First come named turns, each shown by rows before and after it. For each pair of rows after them, which turns, in which order, take the first row to the second? The first pair is done for you.
J248 (before => after):
[  2  -2 -17 -12  -6  17  -7   4  -1 -22  -3  -2  11  16   8   7 -15 -18
   0   7  21   1  33   0   8 -20   4  -4] => [ 11  -8 -13 -13 -20  18  -1  -3 -12 -16  -2 -13  16  18   3   3  -2 -16
  -1  11  13  -4  22  -5   9 -24  -7   2]
[  7  -4  10   5  -9   9  14  -7  -8   8   9  -7 -10  11   0 -10   3   3
   5   1  -6 -10 -10  -2   0   9  -4   0] => [  0   2  12   8   2  10  11   3  -1   2  10   7 -14  10   8 -11  -6   5
   2  -6  -2  -7  -8   2   1  17   5  -2]
[  3   4 -11   1   7  -5 -22   4  -5  -6  -2   8  14 -10  -6  17   9   7
 -17  -1   1  18   2   4   1  -7  -5   6] => [  4   2 -11   1   5  -8 -20   2  -7  -4  -7   6  14 -12  -5  19  12   7
 -17   0  -1  19   1   2   0  -7  -6   8]
J952 (before => after):
[ -7  12 -10  -9  17   4  -8   3  11 -11  -7  14  -6   1   5  10 -15   1
   4   0   7   4  12   2  -7   9   9   3] => [ -8  14  -3  -3  18  10  -5  10   2 -10  -1  18  -1  -4  13   2 -12  -5
   5   4   7  10  -4   7   4   4   5   1]
[ -9   8  20  -1  26  -8  -9  16  12 -13  15  21 -10   0  14  -2 -11  -6
 -22  -2  11   0   2   0  -1  25   5  21] => [ 13  -2  15   4  17   0  -5  13 -10 -19  24  12  15  -8  30  10   7  -8
  -5  10  16  12  -5   5  10  -3   1  19]
[-13   6  10   3 -10  -3   3  18  -7   8  17  -5   2  -7   7 -23  -7 -20
  13   5  -2  -5 -21  10  15 -14 -11   8] => [ 10  -7 -12  -5 -21 -10  -8  -4  -6   3   9 -23  14  -2   5   4   9  -6
  29  11   1  -2   9   3  -4 -25  -4   4]
J138 (before => after):
[-10 -14  23  12  -4   2   2 -18  -9   2   2  -5 -22  24  12 -13 -23   8
  14  -2  -5   5   0   1 -13   8   2   1] => [ -8 -19  10  14   8  -3 -10  -5 -14 -12   0   4   2  -5  20   9 -19  -6
  16   5   5  30   7  10  -1 -20   3  -3]
[ -9  -6  -5  14  14   7  11  15   5  -4  21   7  -1  -8  16 -12 -17 -19
  10   8  -4  -4   1   6  10 -16  11 -18] => [ 10  -1  -6  15  10   3 -16   0  -7  -7  16   7   8   3   7  19  10  18
 -32   1  -7   3   5  11 -16   3   2  -8]
[-17  10 -10   3  17  -5 -11  22  15 -11 -11  22   2  -6  -2   4  -9  -4
  -9  -9  11   2   5   4   7  -1  10 -12] => [-12  13  -2   3   8  -3 -12  14  13  -8 -12  19  -7  10  -9   3  -3  13
 -23 -15   4  -7   4   2  -5  17   5  -5]
[  3  -6  -7  -7 -19   4   6 -14  -3   8  -7 -18  -8   4  -6  -3   0  -4
   6   1  -7 -20   6 -11  -4   6 -10   6] => [  3  -9 -16 -11  -7   1   1  -9  -3   0  -9 -14   4 -15   0   8   0 -19
  15   8  -1  -6  12  -5   7 -14  -5   2]
J971 (before => after):
[ 24   7   4   8  -3   3  -7  17 -16  -6  20   8  14  -9  11  -9  17   4
   1  -4   6  30 -31  25   2 -10 -16  -2] => [ 21  10  -4  10   6   2 -11  22  -4 -14  19  14  15 -11  19  -3  13   6
   9  -9  11  32 -15  25   0 -10  -7 -11]
[  7  17 -18  -7  19  -8  -8   8  14  -2  16 -10   9  10  -3  13   0  21
 -10  -9  12  -4  14  -9 -32  27  10  -7] => [ 11  11 -11  -5   3   1  12   3   8   8  25 -22   1  26   3  -8   0  19
  10  -4   5 -19   4 -15 -27  25  10 -10]
[  8  11  12  -5   4   5   0   7 -15 -13   9 -12   9   1  13   0  11  12
  28   8   4   7  14  10   9  -4   6  27] => [ 10  11  14  -8   3   1  -1   6 -22 -11   8 -15  11  -2  10  -5  14  12
  21   8   2   5   5   8  11  -7  -1  31]
Pairs:
(two turns a pair)
[ -1  -5  15  -7   3   1  15   3 -11  17  21  -1 -15  13  -1 -15 -12 -13
   5   5  -6 -11 -25   3   9   7  -2  -2] => [-10   2  -4  -9  29 -12 -11  12   5  -4  10  21  -6  -3   2  13 -20 -11
 -11  -4   8  12   3   9  -2   6  12  -4] : J971 J971
[ -4  -5   9   5  20 -12  -8   5  -7 -10   8   9  13 -13   5   4   0  -4
 -19   3  -5   7 -12  13  -1  -9  -7  -1] => [ -8  -1  14   1   7  -9  -1  -3   5   1   7   1  -8  12  -6 -10  -3  12
 -20  -7 -11 -14 -10   4 -16  14  -4   1] : J248 J138
[-15   3  -7  -3   7 -16  -5  11  12 -10  -5  -3  10 -17 -14  13  -3 -11
  -4  -1   3  10   8   4  22 -18   3   2] => [-23   3   0  -4   2 -13   9  10  20   0  -4  -6  -3  -9 -14  -9 -15 -15
   8  -4  -2  -5   2   1  24 -10   4  -2] : J138 J138
[ 16 -18  17  -2  -4   4   2 -15 -15 -11   8   5   1   6   9   2  22  12
   3  13  -8 -11  -5  10  -5  -5  -9  16] => [ 11 -16   6   2  12  -1  -7  -8   0 -24   6  16   1   2  15  16  15  13
   8   5   5   0  17  13 -13  -3   6   7] : J971 J971
[-30   9   9  -4   4  -4  28  16  20   9  16  -4 -14   8   2 -31 -23  -8
  14  -7   7 -15  -6   8   2  10  20 -14] => [-40  12  11 -13   9 -14  18  20  18  14   9   3 -15  -1 -15 -28 -24 -11
 -16  -8   3  -8 -16   9  10   9   8  -4] : J971 J248
[  3   8 -18   1  -1 -14 -12   1 -20   1  -7  10   9  -6 -19   4   1  -6
 -39  -6  10  14 -14  -8  20 -16 -25   5] => [ 17  -1 -12   8 -21   0  11  -6 -33   8   2  -6  10   6  -5 -12   5  -6
  -7   5   4   1 -23 -11  27 -20 -29  -1] : J138 J952
[ 26  -5  14 -15 -21  -3  -9 -12 -14   2   5  -1  14  13  -4   9  23  20
   5  -8  -5  -7   1  -5 -16  11 -17  13] => [  9  -6  20  -9 -15   5  17   8  -3   5  15   8   2   2  13 -24  -3 -13
  40  -1  -3 -12  -9  -2  12   0  -6  -1] : J138 J248
[ 17  -5  -5   9 -16  28  14 -10 -14   5  15 -14   8  10  33  -6  20  11
  42  12   6  -2   3   2  -3  -2   1  -2] => [ 13   6 -13  -1   9   5 -28  -3 -22  -4   0   6  26 -17  12  30  29  14
 -17   7   9  27   6  10  -5  -8 -10  12] : J971 J971
[-11   2   6  -8 -23   4   2 -10 -14  10   4  -9 -26  10   0 -27  -4  20
   1  -4 -21 -10 -21  11  -1  27 -13   0] => [-18   0 -17  -6  11   2 -19  17  -4 -17   3  17  -6 -31  17   2 -16  -2
   5   2   1  29   0  24  17  -1   1 -13] : J248 J138
[ 13  -4   4   9   7   8   5  -7   3 -12  25   7  11   4  22  11   8   5
  13   0  -1  10   9  -9   6   3  14  -7] => [ 14  -8   3  -3  -8   2   3 -22   5   0  14  -8   0  16   3   8   7  15
   6  -5 -10  -4  14 -19  -6  15  10  -1] : J971 J952
[  0  15  -7 -12 -10 -16 -15  -4  11  -6 -11   7  -3 -25  -2  28   4   9
 -12  -4   6   3  26  -4 -16  24  18   6] => [  3   8 -11  -8 -14  -6   3  -2  11  -9  -3   2   3 -28  13  23   1   2
  21   0  11   0  33  -6  -7  10  28  -3] : J971 J138
[ 17 -21   3  17  -1   6   7 -25 -14   8 -15 -17  11 -24  -7  -8 -12  -3
  -1   6  -3 -22   0  -3   1  15  12 -19] => [ 17 -21   3  17  -3   4   2 -28 -14   9 -16 -17  12 -23  -8  -5  -7   0
  -7   3  -6 -21   0  -3  -2  17  11 -17] : J138 J138
[  1   0  23  12  15  20   0  14 -26   7  15  18   6   2  20   6  -8  -5
 -19  11  11   1 -18  14  16  -9  15 -21] => [  1   6  18  15  18  21  -9  12 -20   7  12  22   2  10  16  14  -4   9
 -30   2  12   0  -7  16   1   3  18 -19] : J138 J971
[ 17 -16  -5  10 -13  -3   5  -6 -12  -8   6  -1  13  10  11  -2  -2   3
  -2   5  -7  -6   7   1  -5  -7  -1  -9] => [  8  -8   0  13  -4  -3   4   5  -7 -13  12  15   8  11  18  -3  -9   3
  -5   1  -3  -2   7   9  -4   2   1 -14] : J248 J248
[ -3   5   2   9   1   4   2   0  -6   3   2  -1 -14   3   5  -3  15   9
  -9   1   3   5  -8  -1 -15   7  -8  -5] => [ -7   1   2   7   0   2   7   4  -7   6   4   0 -12  -9   6 -11  10  -7
   0   6   3   6 -15  -2  -2  -8 -11  -9] : J138 J971
